[ 0.91  0.08 -6.30  4.58 -2.02 -4.19  3.71] Answer: 3.71, 0.91

[-5.68  7.66 -3.88 -1.92 -4.99  0.19  5.25] Answer: 5.25, -5.68

[ 7.70  2.94 -0.51  3.72 -7.12 -0.30 -0.87] Answer: -0.87, 7.70

[[ 6.37  0.30 -2.45  5.90]
 [-3.19 -1.39 -1.30 -6.67]] Answer: 5.90, -3.19

[-1.26 -3.78  6.10  0.04  5.41] Answer: 5.41, -1.26

[ 7.79 -1.74  1.92 -2.67  0.53  5.81] Answer: 5.81, 7.79

[ 4.49  1.23 -4.07  1.84 -1.18  7.27  2.45] Answer: 2.45, 4.49

[ 0.87 -7.75  1.39  2.83  2.15  6.78] Answer: 6.78, 0.87

[[ 2.39  1.96  6.24  4.48]
 [-1.84  4.45 -3.30 -0.89]
 [ 6.36 -4.48  5.15 -1.52]] Answer: 4.48, 6.36

[[ 1.00  6.95  6.48 -0.73]
 [ 1.38 -2.88 -3.13 -6.69]] Answer: -0.73, 1.38
---
[-1.78  6.75 -0.82 -3.82 -0.32] → -0.82, 6.75

[ 6.21 -4.33  0.29 -5.75 -6.01] → 0.29, 6.21

[-1.10  0.51 -1.32  4.08  6.21] → -1.32, 6.21

[[ 1.82  3.06  1.93 -2.33  1.73 -0.91 -0.29]
 [ 2.05  2.96 -0.07  4.82  3.71  2.67  0.98]
 [ 0.93  1.20 -2.82  3.11  7.75 -2.13 -2.84]] → 4.82, 7.75

[ 8.08  4.94 -2.57 -2.10  4.67  1.02 -0.64] → -2.10, 8.08

[ 1.14  3.30 -7.98 -7.47  7.24] → -7.98, 7.24

[ 5.59  3.01 -0.23  1.09  7.19] → -0.23, 7.19

[ 2.63  2.28  7.11 -3.74  1.25] → 7.11, 7.11

[ 4.28 -6.35  4.60  4.01  3.57 -5.86 -5.30] → 4.01, 4.60
---
[[-3.48  3.52 -3.03 -5.98 -0.45 -1.49]
 [ 2.39 -3.00  0.97 -6.00 -2.21 -1.60]] => -3.03

[[-2.16 -7.34  3.93  0.83 -8.24]
 [ 1.11 -1.77 -0.75 -3.58 -3.38]
 [ 3.97  3.86 -8.24 -2.35 -1.67]] => -0.75

[[-4.64 -7.53 -6.49  7.55]
 [-3.09 -0.61  0.62 -4.43]
 [-0.17 -2.98 -1.66 -1.99]] => 0.62

[[ 4.66 -5.34  0.76 -0.39]
 [ 3.89 -0.98  4.99 -4.26]
 [-1.17 -5.21 -5.95  4.86]] => 4.99

[[-1.40 -4.80  0.27 -6.87 -1.31 -0.62 -7.87]
 [ 0.61 -1.98 -2.69 -3.53  0.60  0.06 -3.12]
 [-1.14  0.10  3.41  0.88 -1.08 -0.18 -0.04]] => -2.69

[[ 0.71  0.04  0.19 -2.97]
 [-2.75  7.63 -2.74  4.05]
 [-1.24  5.06 -1.00  4.30]] => -2.74
---
[[ 4.87  1.16 -0.03 -2.65  1.25 -2.23 -1.04 -0.10 -0.99]
 [ 1.32 -1.91 -1.73  0.52  2.36 -0.43 -3.03 -1.36  2.98]
 [ 3.53 -2.39 -0.98  2.99  0.14  2.94 -0.86  2.14  0.63]
 [ 0.97  2.98  0.73  0.71  2.11  2.76 -6.25 -0.58 -0.20]
 [-0.53 -3.29 -0.57 -4.41  3.58 -3.46 -1.40 -0.33 -3.26]
 [ 0.59  1.63 -0.34  0.14  2.36 -1.50  0.91  0.61 -5.70]] ans = 0.63

[[-0.10  2.06 -4.99 -3.38 -0.38  5.65 -3.79]
 [ 1.24 -2.16 -3.37 -0.86 -6.77 -4.62 -4.71]
 [-3.76  0.64  2.42 -3.30 -3.63 -1.86 -0.80]
 [-0.97 -1.02  4.66  0.50 -1.18  7.70  2.68]
 [-4.07  0.90 -2.43 -1.13  1.79 -5.06  2.23]
 [ 4.49 -2.52  1.35 -5.83  1.15  1.55  0.63]
 [ 3.68 -2.17 -1.80  2.16  4.04 -0.84  1.77]
 [-2.22 -6.72 -0.17 -2.93  1.71  5.71 -5.04]
 [ 3.05  4.69 -8.20 -1.08  0.98 -0.77  0.24]
 [-0.72  2.39  0.50 -4.71  4.68 -6.24  4.46]] ans = -0.80

[[-3.37  2.43  3.08 -5.41  2.00 -2.18 -4.84]
 [ 5.41  1.25  1.61  6.26 -0.32 -2.95 -0.70]
 [ 1.76  0.03  2.82 -0.15  7.49  2.22 -2.60]
 [-0.86 -0.09 -5.93  0.72 -5.48 -6.78 -2.64]
 [ 3.33  5.44 -0.74  2.55  1.94  2.49  0.93]
 [-5.74 -4.22  2.82 -6.93 -1.48 -1.78 -5.24]
 [ 4.64  6.13  1.27  3.14  0.74  3.01 -2.78]
 [ 7.86 -4.61  3.34  8.09 -0.90  1.83  2.55]
 [-5.06  0.87 -4.36  3.30 -3.90 -3.74 -4.73]
 [ 2.35 -2.04  0.51  3.45  0.48 -3.65  3.59]
 [-1.05  2.80 -6.80 -5.21 -5.06 -1.60  2.37]
 [ 1.08 -3.47  3.74  6.71  3.01 -2.12 -2.79]] ans = -2.60

[[ 0.45  0.40 -0.47  0.01 -2.21 -2.35 -0.54  1.26  0.51 -0.06]
 [ 0.04  0.16 -0.58  2.42 -1.00  2.81  0.68  0.51  1.34  0.84]
 [-0.61 -0.35 -0.72  0.39 -0.75 -1.26 -0.25  0.03  0.69  1.11]
 [-1.36 -0.10  0.95  1.58  0.76  2.56  0.41 -0.60  0.55  0.15]
 [ 0.69 -0.25 -2.14 -1.13 -0.66 -0.40  0.47  0.45  0.12  0.79]
 [ 0.64  0.61  0.07 -0.51 -0.87 -1.45 -0.84  0.44 -0.79 -0.59]
 [ 0.52  0.80 -0.26  1.86  1.32  5.78  0.29  0.28 -0.40  0.52]
 [ 1.60  0.32  1.10 -0.37  1.00 -0.68 -0.63 -1.18  0.91 -0.15]
 [ 0.63  0.35 -1.24  0.96 -0.75 -3.26  0.28  0.27  1.18 -0.51]] ans = 1.11

[[ 6.86  0.98  2.01 -0.04  3.58 -0.61  0.03  0.96  0.59 -4.56 -4.70 -0.20
  -0.31  2.12]
 [ 1.31  1.13  2.48  1.73 -0.11  0.44 -3.62 -1.02  0.98  6.04  3.93  3.38
   0.82  0.24]
 [ 6.91 -5.74 -0.81 -1.82 -0.69 -1.35 -2.30 -1.14  0.49 -3.17 -1.04 -1.69
  -1.74  1.57]
 [ 1.86 -0.23 -2.15 -1.72  1.99 -0.20 -1.50 -3.30  3.42 -2.73  3.47  0.51
  -1.47 -0.11]
 [-4.54  3.63  0.26 -3.16 -0.68 -2.48 -2.42  0.93  1.20 -1.72 -0.37  2.64
   1.04 -2.40]
 [-2.38 -1.08  1.19  3.72  2.25 -1.02 -2.17 -1.61 -0.67  2.86 -1.08  0.24
  -0.64  0.31]
 [ 1.07  3.11 -1.56 -1.68  0.01 -1.25 -1.87  0.84  2.33 -1.85 -7.67 -1.31
  -1.47  1.33]
 [-2.69 -1.23  1.20  0.38 -1.37 -4.40 -0.83 -1.35  1.57  1.21  4.55 -1.60
  -2.17 -0.80]
 [ 5.40  1.98  3.61  2.70 -0.23 -4.45 -2.34  1.72  1.15  0.95 -0.27 -1.51
  -1.44 -0.82]
 [-0.86  0.63  0.70 -0.80  0.24  2.25  0.54 -1.79 -0.71 -6.69 -2.41  1.89
   1.31 -1.99]
 [-3.29  2.59 -0.15 -0.67  1.94 -0.36 -1.22  1.64 -0.45 -1.08 -0.23 -1.10
  -1.84  2.19]] ans = 1.57

[[-0.01 -0.03  0.68  0.61 -0.38  0.17  0.30  0.08  0.10 -0.46  1.16 -0.14
  -0.94 -1.07 -0.72  0.21]
 [-0.07  0.41 -2.99 -2.21  2.06  0.36 -2.02 -0.71 -0.10  1.98 -4.32  0.73
   5.33  4.89  3.47 -1.59]
 [ 0.02 -0.01 -0.48 -0.44  0.28 -0.11 -0.23 -0.12 -0.13  0.33 -0.79  0.13
   0.69  0.75  0.51 -0.14]
 [-0.27  0.86 -2.45 -1.29  2.29  1.88 -2.74 -1.23  0.50  1.59 -2.68  0.79
   6.06  4.63  3.45 -2.33]
 [-0.04 -0.10  0.24  0.05 -0.26 -0.26  0.33  0.16 -0.10 -0.18  0.24 -0.08
  -0.62 -0.44 -0.35  0.30]
 [-0.05 -0.02  2.77  2.50 -1.51  0.74  1.17  0.18  0.52 -1.96  4.63 -0.70
  -3.98 -4.21 -2.92  0.79]] ans = -0.14

[[-2.42 -1.08  2.61 -0.49 -0.25 -0.41  1.16  0.86  0.16 -0.26 -0.41 -0.55]
 [-3.45 -1.40  0.61 -0.96  0.26  1.07  0.82  1.86  0.10  3.87  1.07 -0.82]
 [-3.98 -1.57  0.27  1.20  1.39 -1.40  0.76 -0.16  1.90  1.41 -1.40 -0.29]
 [-6.67 -2.41  1.39 -0.26  1.11  0.23  1.74  1.70  0.07  1.96  0.23  0.24]
 [-2.35 -1.06  1.21  1.61  1.08 -0.27  0.41  0.08  1.75  2.50 -0.27 -0.66]
 [-3.19 -1.32  1.25 -0.30 -0.39 -0.81  1.20  2.26  0.78  0.43 -0.81 -0.12]
 [-7.02 -2.52  0.16  0.30  2.34  0.40  0.96 -0.83  0.42  2.95  0.40 -1.37]
 [-7.94 -2.80  1.09  0.84  0.07 -0.41  0.80  0.10  1.04  0.88 -0.41 -0.45]
 [-2.75 -1.18  1.85  0.59  1.13 -0.69  0.87 -0.88  1.46  1.90 -0.69  0.52]
 [ 3.34  0.72  2.32 -0.07  0.45 -0.80  0.72  0.42  1.43  1.92 -0.80
   0.35]] ans = -0.29
---
[ 7.16  1.42  4.56  5.23 -7.39 -2.19] 4.56

[ 7.08  3.58 -5.86  0.42  2.21] 3.58

[-0.43 -8.04 -7.57  2.87] -0.43

[[-0.58 -5.97 -4.96  0.75]
 [ 5.31 -5.00 -3.00 -1.54]] 5.31

[[ 6.25  1.29  0.10 -2.40]
 [-0.43  2.98  2.43 -2.98]] -0.43

[-2.95 -6.11  0.58 -0.44  2.45  4.64 -0.20] -0.44

[ 6.85 -0.75 -0.08  6.45] 6.85
---
[5183 7762 7511 2001] ==> 7762, 7511

[ 35  16 -14 -30 -27 -46  30] ==> 35, 30

[[591 421 692 867 556 847]
 [588 816 563 905 673 136]] ==> 905, 867

[[  6 -11 -15 -28 -10]
 [ 12   1  10 -44  30]] ==> 30, 12

[[170 207 169 164  11]
 [198 223  47  10  43]] ==> 223, 207

[-41  45 -47 -31 -49 -44   3] ==> 45, 3

[230 840 324 608 518 903 583] ==> 903, 840

[ 17  -2  -1  14 -27  25  37] ==> 37, 25
